[[115 154]
 [117 120]
 [119 114]
 [112 111]
 [132 118]]
:
[115 120]

[[119 123]
 [128 136]
 [103 116]
 [127 124]]
:
[119 136]

[[150 102]
 [153 155]]
:
[150 155]

[[143 101]
 [141 118]]
:
[143 118]

[[106 129 122 123 124]
 [155 128 134 132 134]
 [121 115 140 143 119]
 [101 127 123 125 122]]
:
[106 128 140 125]

[[109 120 143 150]
 [120 133 111 125]
 [128 137 128 137]
 [149 117 112 117]
 [127 121 116 125]]
:
[109 133 128 117]

[[141 128 146 111 132]
 [111 142 144 149 146]
 [132 128 126 120 136]
 [139 134 132 110 115]
 [143 129 108 110 119]]
:
[141 142 126 110 119]

[[126 141 147]
 [128 133 150]
 [129 109 116]]
:
[126 133 116]

[[131 145 106]
 [134 128 130]]
:
[131 128]
---
[[114 149]
 [120 106]
 [113 115]
 [151 139]
 [110 142]
 [151 146]
 [153 133]
 [117 116]]
:
[[120 106]
 [113 115]
 [117 116]
 [153 133]
 [151 139]
 [110 142]
 [151 146]
 [114 149]]

[[140 112 152 122 134 118 118 140 149 110 143 152]
 [142 136 153 129 120 125 126 124 148 132 139 153]
 [136 147 109 141 119 142 140 111 115 142 119 111]
 [128 151 104 150 122 150 150 106 105 146 128 104]
 [121 114 145 128 136 127 124 141 145 111 141 144]
 [141 139 152 129 118 126 129 113 144 138 139 151]
 [141 138 150 138 121 132 137 120 142 140 144 149]
 [122 106 150 119 138 120 116 145 147 107 140 149]]
:
[[122 106 150 119 138 120 116 145 147 107 140 149]
 [140 112 152 122 134 118 118 140 149 110 143 152]
 [121 114 145 128 136 127 124 141 145 111 141 144]
 [142 136 153 129 120 125 126 124 148 132 139 153]
 [141 138 150 138 121 132 137 120 142 140 144 149]
 [141 139 152 129 118 126 129 113 144 138 139 151]
 [136 147 109 141 119 142 140 111 115 142 119 111]
 [128 151 104 150 122 150 150 106 105 146 128 104]]

[[153 134 147 114 131 118 131 128 132 138 104 126 122 136]
 [152 122 137 120 127 115 125 128 132 131 112 133 111 135]]
:
[[152 122 137 120 127 115 125 128 132 131 112 133 111 135]
 [153 134 147 114 131 118 131 128 132 138 104 126 122 136]]

[[124 128 147]
 [156 114 115]
 [127 126 146]
 [110 106 153]
 [111 138 126]
 [150 143 119]]
:
[[110 106 153]
 [156 114 115]
 [127 126 146]
 [124 128 147]
 [111 138 126]
 [150 143 119]]

[[121 124 128 110]
 [135 133 125 147]
 [129 143 135 136]
 [132 102 136 115]
 [138 125 128 148]]
:
[[132 102 136 115]
 [121 124 128 110]
 [138 125 128 148]
 [135 133 125 147]
 [129 143 135 136]]

[[134 154]
 [150 141]
 [139 116]]
:
[[139 116]
 [150 141]
 [134 154]]

[[129 108 113 118 106 111 109 124 108 129 123 143 143]
 [138 121 117 125 108 124 119 133 111 135 123 139 132]
 [108 142 136 136 148 145 142 138 136 143 137 105 112]
 [127 146 138 140 135 147 147 147 142 126 121 143 120]
 [144 114 115 116 106 111 114 121 119 110 120 149 148]
 [138 120 120 130 108 126 134 134 110 132 122 146 121]]
:
[[129 108 113 118 106 111 109 124 108 129 123 143 143]
 [144 114 115 116 106 111 114 121 119 110 120 149 148]
 [138 120 120 130 108 126 134 134 110 132 122 146 121]
 [138 121 117 125 108 124 119 133 111 135 123 139 132]
 [108 142 136 136 148 145 142 138 136 143 137 105 112]
 [127 146 138 140 135 147 147 147 142 126 121 143 120]]
